One turning vector, and how many steps it has turned:
The counts run from 0 to 181.
[59, -235, -152, 64, -90, 18, 127, 53, 80, -101, 272, 65, 26, 24, 16, -134, -166, -67, -256, 223, 34, -216, -91, -176, 40, -223, 32, 80, -171, 301, -10, -26, -352, 47, 41, -224, -223, 87, -150, 269, 241, 221, -68, 161, 116, -201, 66, 49] -> 77
[-42, -41, 31, -226, -7, 153, 6, 43, 25, -129, 241, -299, 34, 72, -33, -190, -110, -61, -407, 34, 69, 9, -50, -213, 95, -119, 22, 146, 166, 452, 76, -398, -160, -31, -37, 136, -97, 28, -208, -124, -9, 167, 27, -162, -119, 34, -141, -60] -> 21
[-210, -274, -170, -146, -128, 45, 220, 81, 74, -13, 312, 172, 80, 0, 23, -157, -151, -117, -294, 63, 95, 12, -29, 1, 171, -66, -96, 79, 18, 439, 79, -156, -270, -105, 199, 104, -129, -18, -334, -6, -128, 34, 98, 2, 69, 201, -133, -187] -> 37
[-384, -218, -108, -321, -18, 119, 194, -106, 51, -141, 311, 192, 62, -57, 42, -135, -141, -171, -202, 122, 29, -43, -144, 50, 112, -165, -153, 125, -122, 388, -168, -178, -284, -43, 154, 0, 12, 102, -234, -5, 77, -2, 28, 194, 175, 153, 20, -57] -> 42
[-169, -212, 32, -318, 21, 119, 69, -68, 125, -114, 293, 23, 78, 60, -3, -216, -185, -57, -210, 280, -176, -96, -233, -32, 87, -139, -112, 102, -128, 404, -188, -115, -281, -106, 13, -47, -85, 81, -133, -102, 81, 12, -77, 267, 64, 118, -92, 130] -> 48
[-333, -46, 51, -131, 107, 215, -64, -55, 94, -254, 231, -105, 14, 83, 32, -149, 168, 77, -335, 214, -35, 145, -40, -28, -85, -43, -41, 147, -61, 286, -131, -238, -126, -179, -170, 1, -277, -67, -235, -186, -149, 86, -32, -120, 2, 81, -77, 253] -> 152
[-58, -152, -159, -27, -6, -135, 139, -214, 105, -189, -27, -137, 40, -28, 65, -138, -43, -148, -287, 17, 446, -158, 35, -243, 10, -294, 195, 226, 59, 292, 94, -68, -237, 294, -10, -78, -135, 61, -144, 179, 158, 161, 112, -17, -63, -155, 81, -6] -> 108
[113, -183, 106, -36, -134, 34, 135, 204, 22, -102, -78, 95, 227, 20, 119, -86, -5, 203, -258, 75, -10, 27, -100, 0, 73, -197, -143, -70, -100, 585, 107, -34, -241, -117, 204, -32, -342, 50, -345, 49, 4, 149, -229, 90, 11, 81, -45, 50] -> 62
[-151, -188, 82, -34, -82, 200, 199, 174, -56, -244, 130, 124, 90, 8, -35, 40, -80, 127, -243, 128, -52, 9, -70, 52, -171, -176, -217, 80, -260, 471, -78, -263, -101, -211, 160, -96, -235, 97, -302, 2, 134, 91, -171, 103, -20, 66, 100, 16] -> 59
[-211, -15, -124, -198, -20, 84, 52, -37, 26, -74, 343, 89, 69, -173, 72, -307, -94, -201, -274, 59, -53, 1, -66, -53, 95, -59, -6, 143, 18, 430, 42, -385, -413, 204, 173, -13, -84, 6, -154, 48, -34, 239, -28, -169, 179, -46, 57, -59] -> 171
[-320, 59, -173, -357, 7, 230, 95, -181, -37, -218, 258, -33, -90, -83, 95, -97, 82, -118, -339, -72, 204, 26, -10, -156, 181, -164, 18, 188, 142, 266, 18, -292, -272, 249, -71, -36, 65, 34, -196, 57, -77, 156, 71, -87, 132, -15, 57, -66] -> 11
[-150, -250, -121, 23, -37, -24, 134, 28, 292, -164, -74, -70, 33, 88, -37, 17, 178, 114, -202, 54, 324, -61, -40, -142, -8, -99, 155, -152, -128, 436, 6, 205, -137, -83, 73, -119, -420, -104, -336, 231, -20, 90, -68, 67, -97, -141, 28, 238] -> 95
[-158, -98, 138, -304, -9, 86, 95, -80, 17, -153, 119, -56, 177, -35, -4, -230, -182, -65, -269, 157, -134, -28, -213, 0, -20, -259, -158, 122, -115, 486, -113, -343, -209, -48, 135, 45, -57, 95, -94, -63, 282, 84, -157, 69, 32, 81, 42, 27] -> 50
[-12, -198, -146, -42, 42, 42, 139, -243, 182, -163, 74, -180, -18, 142, 60, -47, 54, -43, -242, 132, 369, -203, 59, -227, 105, -259, 178, 306, 59, 236, -62, 77, -210, 194, -199, -217, -159, 83, -173, 123, 27, 98, 40, 245, -46, -127, -138, 78] -> 110
[-279, -140, -45, -161, 99, -53, 69, -301, 230, -267, -57, -263, 28, 35, -53, -139, 37, -124, -274, 142, 324, -101, -30, -197, -104, -258, 210, 146, -16, 276, -111, -90, -90, 147, -115, -38, -163, 15, -66, 34, 200, 91, 84, 9, -126, -119, 66, 227] -> 113
[-200, -43, 14, -161, 90, 0, 57, -267, 103, -337, -120, -260, 40, -30, 22, -79, 42, -92, -300, 70, 346, -91, 29, -247, -101, -315, 158, 259, 19, 299, -94, -185, -52, 199, -89, -72, -119, 96, -114, 35, 209, 97, 50, -13, -101, -109, 74, 130] -> 114
[27, -95, 37, -125, -19, 290, 63, 82, 69, -94, 406, -86, 8, 61, -66, 19, -88, -55, -241, 77, -189, -81, -5, -149, -13, 38, -64, 226, -37, 512, -63, -383, -237, 0, 19, -170, -158, 93, -228, 12, 17, 217, -77, 18, -50, -71, -56, -89] -> 180
[-15, -177, -182, 12, -94, 93, 164, 14, 47, -163, 254, 159, 13, 4, 27, -19, -127, -55, -252, 101, 87, -206, -65, -168, 13, -261, 9, 149, -229, 321, -22, -58, -352, 71, 68, -275, -155, 139, -216, 272, 235, 199, -103, 236, 119, -160, 131, -22] -> 76
[-71, -27, 51, -49, 65, 79, -18, -50, -36, -202, 202, -182, 106, 1, 121, -343, -42, 31, -412, 154, 50, 82, 79, -192, -59, -192, 3, 333, 50, 256, 67, -415, -198, 13, -136, 82, -211, 54, -175, -127, -25, 175, 4, -237, -26, 19, -121, 74] -> 148
[-147, -112, 144, -182, -41, 218, 141, 103, -10, -255, 49, 61, 95, -22, 47, 58, -12, 166, -178, 71, -41, 39, -98, 68, -148, -213, -193, 97, -215, 513, -164, -255, -132, -160, 138, -144, -152, 136, -316, 5, 134, 67, -240, 153, 2, 63, 48, 92] -> 58
[-342, -172, -237, -155, 5, 32, 148, -271, 214, -231, 16, 26, -90, -17, 13, 40, 117, -136, -170, 28, 408, -139, 9, -78, -22, -192, 174, 120, -82, 204, -154, 115, -190, 174, -41, -250, -134, 41, -184, 207, 84, 26, 39, 196, 35, -149, 92, 115] -> 105
[-136, -257, -160, -53, -73, 27, 162, 52, 193, -81, 167, 251, 42, 1, 58, -116, -22, 44, -165, 182, 22, -110, -143, -21, 107, -145, -37, -59, -172, 407, -75, 177, -390, -16, 119, -201, -286, -2, -225, 222, 43, 81, -144, 268, 192, -97, 38, 112] -> 71
[-340, -159, -30, -413, -10, 173, 155, -91, 82, -140, 247, 176, 40, -10, 106, -128, -53, -76, -149, 80, 18, -11, -124, 40, 172, -119, -197, 132, -44, 378, -167, -62, -319, 26, 98, -72, 32, 113, -242, -17, -63, -26, -47, 231, 129, 179, -41, -37] -> 41
[-210, -152, -7, -30, 14, 104, 20, 17, 189, -299, -12, -180, 3, 59, -136, 73, 94, 72, -203, 73, 145, -59, -85, -123, -176, -148, 82, -82, -204, 432, -154, -41, -62, -84, 89, -160, -354, -37, -191, 168, 202, 135, -127, 43, -108, -177, 155, 266] -> 89
[-395, -55, -111, -247, 103, -73, 102, -307, 52, -221, -8, 78, 83, -103, 250, -304, 141, -50, -335, 116, 267, 83, 3, -71, 35, -244, 18, 257, 65, 153, -36, -95, -286, 202, -81, 52, -93, 35, -157, -20, -69, 22, 82, -93, 173, 107, -12, 129] -> 137
[103, -131, 9, -105, 10, -38, 19, -59, 177, -99, 54, -57, 94, 40, 51, -218, -38, 21, -177, 230, 13, -152, -213, -207, 127, -246, 42, 25, -117, 460, -21, 42, -350, 153, 11, -188, -221, -6, -75, 176, 205, 200, -200, 191, 56, -192, 67, 227] -> 79
[-354, -221, -174, -148, 95, -54, 118, -189, 195, -145, 143, 97, 26, 47, 152, -290, 141, 2, -285, 203, 290, 81, 59, -68, 72, -142, 55, 203, 33, 151, -33, 85, -238, 16, -155, -6, -208, -24, -255, 3, -208, -40, 143, -1, 127, 139, -154, 130] -> 135
[-60, -152, -85, 36, -20, 65, 123, 16, 84, -219, 175, -109, 13, 20, -122, 34, -107, -13, -256, 163, 44, -174, -89, -180, -161, -237, 66, 50, -236, 351, -109, -184, -155, -46, 18, -178, -209, 68, -159, 234, 319, 236, -66, 61, -11, -235, 191, 117] -> 83
[-53, -164, -46, -13, 70, 110, 103, -169, 34, -288, 127, -267, 2, 112, -13, 55, 15, -33, -321, 68, 337, -132, 163, -238, -116, -287, 104, 348, -7, 210, -35, -190, -32, 73, -210, -161, -135, 138, -251, 24, 104, 90, 100, 63, -190, -115, -58, 29] -> 116
[-308, -110, -138, -56, -46, 204, 95, 64, -60, -185, 314, 255, 6, -121, 88, -69, 71, -51, -289, 22, 87, 127, 95, 38, -3, 29, -73, 118, -65, 247, 13, -296, -289, -38, 99, -81, -198, -17, -390, 44, -200, 132, -3, -126, 204, 66, -2, -75] -> 163
[-24, 0, -41, -195, -48, 119, 9, 13, 26, -57, 289, 73, 72, -83, 103, -245, -47, -140, -312, 40, -61, -28, -41, -99, 181, -38, -24, 249, 85, 434, 82, -337, -443, 256, 53, -56, -115, 52, -154, 55, -83, 255, -71, -89, 158, -32, -15, -62] -> 172
[-288, -248, -48, -103, -66, 108, 206, 87, 88, -213, 86, 260, 67, -20, 13, 19, 48, 119, -164, 111, 5, 5, -126, 115, -76, -132, -129, -107, -273, 463, -151, 29, -226, -164, 213, -147, -269, 23, -306, 134, 55, 21, -179, 166, 118, 31, 98, 148] -> 65
[27, 2, 85, -275, 0, 245, 30, 30, 34, -131, 206, -297, 30, 139, 72, -97, 59, 0, -372, 25, 72, 16, -33, -196, 185, -142, -30, 139, 206, 494, 91, -342, -142, 16, -54, 73, -119, 32, -231, -188, -125, 136, -51, -48, -156, 94, -212, -20] -> 22
[18, 28, -48, -255, -26, 199, 29, -8, 72, -35, 380, 37, 29, 16, 105, -195, -6, -51, -224, 54, -92, -48, -32, -126, 246, -44, -71, 290, 61, 456, 46, -246, -418, 227, -34, -183, -71, 69, -191, -1, -105, 224, -92, 55, 134, -45, -134, -44] -> 173
[-288, -76, 23, -125, -1, 113, -39, 71, 119, -138, 153, 51, 82, -8, 104, -230, 181, 90, -282, 107, -22, 212, -85, 56, 62, 35, -51, 17, -10, 409, 23, -134, -243, -77, 20, 73, -351, -151, -320, -58, -309, 64, -93, -184, 108, 118, -101, 191] -> 159
[-233, 47, 95, -339, 23, 193, -8, -110, 110, -169, 222, -84, 69, -73, -21, -202, -28, -122, -218, 80, -197, -2, -178, -73, 20, -23, -10, 116, -5, 517, -130, -379, -303, 162, 114, -49, -86, 25, -80, -5, 51, 187, -80, -103, 28, -35, 85, 139] -> 177
[-84, -293, -258, 112, -92, -118, 186, -34, 157, -119, 33, 3, 4, 2, 40, -60, 36, -36, -291, 46, 437, -111, 65, -179, 52, -178, 181, 9, -44, 326, 124, 120, -243, 113, 113, -83, -322, -43, -283, 286, 33, 107, 96, 30, -49, -134, 34, 12] -> 101
[-41, -184, 46, -315, -26, 157, 88, -65, 138, -79, 305, 11, 84, 117, 58, -198, -151, -32, -201, 197, -96, -154, -128, -50, 164, -165, -148, 205, -66, 433, -157, -67, -304, -14, -40, -104, -43, 133, -158, -53, 65, 67, -98, 316, 69, 121, -152, 9] -> 47
